One turn moves every row onto another: examples first, then more rows asked:
dav: [ -6  16  -8  -1   5  -6  15  -1   1   5   8   1  11  -3   2  -6 -12   1
  -2  -3  -8  -4]
Vedi: [ -2 -13   5   3 -16   3 -11   6 -17  -1  -2  -9  -7  11   7   4  16  15
  -8 -13   8 -14]
peb: [  5   5  -9  -7   5  -1 -12   1 -14   1   9  14   6  10  -2   5  19  11
  -9  -7  20   5]
Nifoz: [  1  -2   3 -14  -1   6 -14  16 -20  -5  -5   6  -6   3  -1   8  10  12
  -6  -6  20  -1]
Munem: [-19   0   1  -5   1 -10   8   3   3  13   5  -2   5  -7   9  -3  -3   2
   3 -11  11  13]
fipi: [ 18   2  -3   9  -4   1  -8   8 -23   4  18 -10  -6  14  -2  17  -2   4
 -14  -3  -8  -3]
Rovo: [  5   1   1   1  -4  -6 -11   9 -29  -1  15 -11  -9  -7 -15  10  -9  -3
 -12  -9  11   6]
tiseb: [-11   4  -8  -9   4 -11   6  -6   4   4  11   6   7  -6  15  -8   4   3
   7  -1   6  -6]
mam: [ -2  -5   0   9 -21  -1  -5  -4 -19  -1   2 -10   0   7  -5  -7  14   8
 -14 -18   4 -13]
figi: [-16   0   3  -5   0 -11   7   3   2  11   2   3   4  -8  11  -4  -1   1
   8  -7  13  10]
gef: [  1  -8  -1  -4  -5   5 -12  18 -16   1   2   2  -8   9   6  10  18  16
 -10  -8  18  -4]
butot: [ 11   4 -13  -5   0   3 -11  12 -15   3  11  10   1  11   2   7  19  12
 -16  -6  14  -1]
nume: [ -2   9  -4  -1   8 -12   6  15  -2  15   7   5   7  -9   5  -2 -15  -3
   2  -2   0  10]
mup: [ 20   7 -13   1  -1   1 -10   4 -18   3  17   1   3  17   2  10  11   7
 -17  -3  -3  -5]
minak: [  2  -7  10  -8 -13   0 -14  10 -20  -5 -11 -10  -6   4   6   7   6  12
  -2 -10   6 -16]
sekov: [  4  -3   1  -1 -20  -7 -13  -4 -22  -1  -5 -12   6   3  -1  -8   7   4
 -10 -17  -2 -16]
meb: [-15   5 -10  -9   3 -11   8  -6   5   6  12  -1   8  -6  13  -7   2   5
   3  -5   5  -7]
teb: [ 11   8  -9 -15   1   2 -15   2 -19  -1   5  12   8  10  -3   2  15   7
 -12  -6  13   5]
zigog: [-11  -2   8   3   2  -2   8  -6  -5   1   7  -3   4   1   4 -10 -14  -2
   9   1 -14  -6]
kivam: [ -3  -5   8  -4   0   4 -10  13 -15  -2  -5   5  -6   7   1  12  12  16
  -1  -7  23  -1]
tofi: [ -6  -6  -4  -8  11  -6  -3   0  -1   4  16   3   4   1  19  -6  -4   3
   9   7  -8 -10]
kes: [ -2  -9  14   4 -11   1 -10   5 -16  -2 -12  -8  -3  10   5   6   7  14
   0 -11   3 -16]
Palok: [  7   1   1  14  -8   0  -4  12 -25   4  14 -12 -10   3 -14  13  -6   1
 -16 -10   4   5]
bok: [  2   2  -5   2 -13  -8 -11  -1 -27   0   8  -7   4  -6 -17 -10   0  -3
 -16 -18   8  -1]
nalo: [ 17   3   2  -3  -3  -5 -12   3 -25  -1  15 -15  -7   8   1  22  -7   0
  -6  -2  -3  -1]
pavik: [  7   0   0  12   2  -9 -10  15 -24   4  16 -10  -9  -5 -13  14 -11   1
 -11  -8   8   1]
fet: [ -1   2  -2  14 -16  -2  -2   3 -23   1   9  -9  -3   0 -18  -3   4   2
 -19 -18   9   0]
Goge: [ -8 -10   0  -6  14  -4  -5  18  -2  14  10   0   3   0  15  -1 -14   4
   3   1  -6   4]
muda: [  1  -1   3  11 -16  -6  -8  -5 -19   1  -5  -7   9   6  -7 -11   6   7
  -9 -18  -3 -17]
Mokub: [ -5  14  -5   2   3  -9  13  -2  -2   4   8   3   9  -7   0  -9 -13  -4
   2  -1  -7  -4]
lage: [ -5   9  -6  -4   9  -9   6  17   1  17   5   3   9  -6   6  -2 -13   1
  -3  -5   0  10]
viba: [ 18   6 -11  -2   3  -7 -15  -8 -15   4  18   2   9  18   6  10  12   6
  -8  -3  -1  -4]
Tida: [-11  -8  -5  -8  11  -4  -1   0   0   4  16  -2   4   1  18  -6  -5   7
   5   3  -8 -13]
nurav: [ 17   0  -1   6   2  -9 -14   4 -20   5  20 -13  -4  10   4  22  -4   3
  -5  -1  -6  -6]
Kif: [ 21   8  -7  -9  -3  -4 -14  -7 -21   1  12  -3   8  17   5  11   8   2
  -9  -3  -5  -1]
mupu: [-13  -1   5   1   6   2   9  -6  -4   1   9  -5   5   5   4  -6 -15   2
   5   1 -15  -5]
figo: [-19 -11  12  -1   4  -1   4   3  -3  10   6  -6   1   2   7  -2 -13   2
   7  -5  -3  12]
Mizu: [  1   4  -4  13  -7  -9  -7   5 -23   3   8  -3   4  -7 -21  -8  -3   0
 -17 -17   8  -3]
dilon: [-17 -11  14   1   1  -4   3   3  -4   8   2  -2   1  -1   8  -5 -11   0
  12  -4  -1   9]
Pob: [ -3  -7   1  -4  13  -7  -5  16  -4  14  12   3   3  -1  15  -1 -14   0
   7   4  -7   5]

nalo turns into Rovo
muda turns into kes
Now these:
fet turns into mam
dav turns into mupu
tofi turns into Pob

One turn moves every row onto another: examples first, then more rows asked:
bugi: [ -1 -17 -25  14 -17  -3  -1  -7 -12  10  12   5  -5  -2  19  -5  -4  -3
 -13   1   3  22]
Zoma: [ 10 -18 -24   8 -15   1   3   6  -5   5  -3   5   1  -7  -3 -17   5 -12
   5  -1 -14  15]
pap: [ 21   5  -4   7 -17  11  11 -13   3   1   3   3  -4 -16   8  -3  23 -18
   6  -4  10  21]
vazo: [ 19   7  -6   9 -12   2   8  -7  15  18 -12  12 -18 -21   5   1   6  -8
  -7  15   5   3]
nep: [  0  14 -29  23 -19   8  19  -7   1   7  -2   1  -3  -3   0   1   1 -12
   1   3  19   6]
Vuma: [ 23   8 -10   7 -24  10  11  -6  -1  -1  -1   3  -6 -13   6 -11  18 -22
  12  -7   6  15]
firi: [  8  -2 -33  21  -9  -2   9  -2 -10   0  11   3 -15  -6  14 -16   4 -10
   5   7  11  33]
Kope: [ 11 -18 -13  -9 -17   0  -1 -19  -8  23  13   5 -22  -2  -5  -6  -1  -1
   9   8   3  16]
vomi: [  6  -1 -30  17  -7  -2   9   2 -13   0   7   5 -15 -11  14 -15   8 -13
   5  13   5  32]
supov: [ 16   7 -16   0 -31   7  11  -6  -7   4  -8   3  -6 -12   4 -19   6 -18
  13  -8   2  10]
Vaz: [  2  -3 -15 -16 -28  14   9 -15   3  18   2  10 -19 -10 -13 -10  -1  -2
   0  10   7   9]
Suza: [  3   1 -15  -1 -22   3   0 -16   6  14  18  -5 -30  -9  -9  -3   5   2
   0  10  13   7]
zilit: [ 22   6 -13  11 -15  -3   4   0   8  17 -15  10 -17 -17   5  -3  -1  -9
   0  13   0  -3]
vemo: [  1 -12 -18  -1 -16  12  14 -14 -11  19   8  20  -9  -3  19  -5 -12 -15
 -10   7  14  18]
sigil: [  2 -18  -7 -13 -22   8   8  -9  -2   0   9  -3 -10   0  -7   0   2  -9
   4  12  10  17]
kiz: [ -2   3 -26  24 -19  -6   6  -4   0  29  -1  23 -15   0   6 -19   8 -11
  -2  14   6  11]
ler: [  1  19 -28  21 -15   8  15 -11  -2   5  -5  -2  -3  -7  -2   0   1 -10
   3  -1  14  10]
valef: [ 15   4  -3   9 -10  14  14 -18   6   8   6   6 -12 -21   7   1  23 -16
  -5   0   9  30]
Bevi: [ 19 -14 -18  14   0   4  -3  -6   5  17   5  14  -6 -17  -1  -8  17  -4
  -5   5 -11  25]
Saza: [ -9   3 -17  12 -32  13  17  -9   4   3   8   0  -8  -2   9 -12  -1 -13
 -13 -10  11  17]
laf: [ 18  -3 -15   8 -18  -9   5   0   0  17 -14   4 -17 -10   5 -10 -10  -9
   7   7  -5  -2]
sotaz: [  0  -1 -22  13 -27   6  15  -8  -5  31   8  11 -23 -11  18 -11  -7  -6
 -10   5   4   3]
tuno: [  0  -7 -18   2 -13   9   9 -19   1  12   5  14  -9   3   8  -6 -19 -10
 -15  -4  14  25]
Tuvu: [ 10 -10  -9  14  -1   4   1 -14   7  18   4  15  -9 -18   2   0  21  -7
 -14   9  -3  30]
sir: [ -2 -14 -18   1 -19   5  -2  -8  -3  16  21   1 -17  -6  -8   1  16  -1
  -1  18   6   6]
banar: [ -3   4 -19  26 -16  -7   7  -5   0  29  -2  18 -16   1   3 -16  10 -15
   3  13   0   8]
Bog: [ 18 -14 -23  15  -6   2  -5   3   1  10   0  11  -2 -11  -4 -14  14  -9
   0   2 -14  21]
nol: [ -2 -12 -14   7 -16  16  21 -14   2  22  13  14 -14   3   8  -9 -12 -18
  -7  -3   9  16]
Zuzib: [ -2  -1 -16  -9 -28   6  -5 -14  -4   4  16   3 -18  -8  -4  -8  18  -2
  -3  12  16  18]
Reki: [ 14   4  -4  11  -7   6  11 -17  10  22  -4  11 -17 -23   7   9  11  -9
 -11  13   7  13]

tuno turns into vemo
Suza turns into Zuzib
Vaz turns into sigil
Now these:
banar turns into ler
nep turns into firi
valef turns into Tuvu
bugi turns into sotaz
Bevi turns into vazo
Bog turns into zilit
laf turns into supov

One turn moves every row onto another: examples first, then more rows asked:
sal: [ 21   6 -16  11  -7  -1   0   6   8  -6 -14   2  -2  -3  -7]
puz: [  9 -13 -10  10  -8   9  -8   8   6  11   3   9   5  -3   8]
des: [  2  -8 -27   9 -12   0 -12  22 -12  -1   2   7  -4  -9  -3]
giku: [ -2   7 -22  -7  -1   3  -2  -1 -16   3  11  13  -5   4 -19]
gepu: [  7  -8 -13   7 -10  15  -2   5   9  10  14   8   3  -2   7]
sogab: [  9   0 -23   4 -23 -13  -4   9   2  -4 -12  -1  10   0  -3]
pib: [  2  17 -22   1   3 -15 -13  -4  -6  10  -1  -9   3 -16  -4]
rak: [  9 -10 -15   8  -3 -12 -12  -8 -13   5  -1   4   5 -20  -5]
vuku: [  3   2 -16   2  -9  10   4  14 -19  -9  -1   3  -4  -4 -19]
vaba: [ -4   7 -18  14 -13   8  -8 -10  -4   3  16  11   5  11  -3]
Pamor: [ -3  -3 -25 -13   2   0 -12  -1 -15  -4  -3  -3   6  10   4]
vesu: [  0  27 -18   0  -4  -5  -6 -12  -9   6   3  -6   6  -8 -12]
Puseb: [  2   8  -3  -3  -7   3 -17   1   2  17  15   3   0  -9  11]
Fodo: [ -1  10  -5  -1 -10   1 -16   0   5  17  13   1   4 -14   9]
Mepez: [  4 -14  -9   9  -3   4  -7   3   4   9  -1  14   8  -5  11]
mep: [  2  -2 -22 -16   1  -4 -17  -1 -15  -3   0   1   6  10  -2]
nal: [  3  -1  -3   5 -15  -4   6   8   4  -7  -3 -13   0   7   3]
Zis: [ -1   1  -8  -1  -9  -2   7  -1  13 -14   1  15   3   2  -3]
Zefa: [  4 -10 -11  11   2 -10 -14  -6 -14   0  -2   8   4 -19  -4]
memu: [ -1  28 -20  -1  -5  -8  -5  -8  -9   9   2  -6   5 -11  -5]
dizi: [  3  17  -4  -1  -1  -6 -19  -1   8   8   6  -2   4 -13  10]
gomes: [  4  -1  -6  -6  -5  -5   3   2  11 -19  -3  13   1  -1  -2]
Karot: [ -3  10 -17  13 -12   7  -4  -6   4  -4  16  12   6  12  -5]
vili: [ -2  -1 -23   1 -24  -4 -11  19 -15   7   2   4  -3  -6  -1]
mepeg: [  5   2  -2   8 -14   1   0   4   9  -7   1 -16  -4   3   3]
Lesuk: [ -3  12 -23   2  -4 -14 -17  -1   0 -14  -3 -12   6  -3   5]
met: [  4   7 -18  -6  -9  17  -2  -3  -6   8  18  13  -3   0 -12]
Rosu: [ -2   4 -16  -1  -9   9  10   6 -17 -11   0   1  -1   1 -18]
labe: [  2  21 -10   5   0 -10 -20   1   6  -5   0  -7   7 -13   4]
Rined: [ -3  26 -19  -2  -5  -1   7  -5 -13  -1   2  -1   2  -1 -13]
Lir: [ -2 -11 -12   7   6 -12 -13   0 -14  -2  -5   7   5 -15   3]
nanab: [  6  11 -13  -2  -8  14 -19   0  -1  -2   9  -7  -5 -20   7]
mokav: [  6   7 -19  -4  -7  12   0  -4  -9   7  20  12  -2  -1 -16]
zunu: [  9  -2 -14   4 -10  16   1   1   2  11  20  11  -4  -2  -5]
ret: [ 17  14 -13   5  -3   4   2   6   8  -5 -17   2   0  -5  -9]
muz: [ -1  -1 -27   6 -20  -2 -11  24 -11   4   3   3  -1  -7  -3]
Zuti: [ 13  -9  -9   3 -15  -8  -8  -2  -6 -17  -4   6  -2  -6 -13]
Mefiz: [ -5  18 -11  -4   1   3   1   5  -7   7  -1   4  21 -12 -12]
ruvik: [ -4  -5 -29  -4   1  -4  -9   5 -17  -6  -4  -6   5   9   2]
Govis: [ -3  16 -15  -1  -5   9  11  -2 -17  -8   0   5   0   1 -16]
sig: [  1  19 -11  -1   4   5   6   3  -1   5  -5   1  19 -11  -8]
Moze: [  9 -10  -4 -12 -11   0  -4   4  -5  -4 -14  -2   4   3   5]
Muga: [ -2  -6 -11   0 -11   3 -12   5  -2  19  14   4  -8  -7  11]
vini: [  5  12  -5   3  -9  15 -13   2   2  -5   8  -8  -8 -17   8]
Ratam: [ -1  16 -17   2  -2 -14 -18  -2   3 -12  -7  -5   7  -9   5]

ruvik turns into des
nanab turns into Mefiz
Now these:
zunu turns into dizi
rak turns into mep
gepu turns into labe
muz turns into Zefa
pib turns into giku
Mepez turns into Lesuk
Zuti turns into Moze
Rosu turns into puz
met turns into Fodo
sal turns into gomes
Karot turns into vini
Zis turns into mepeg
Puseb turns into memu

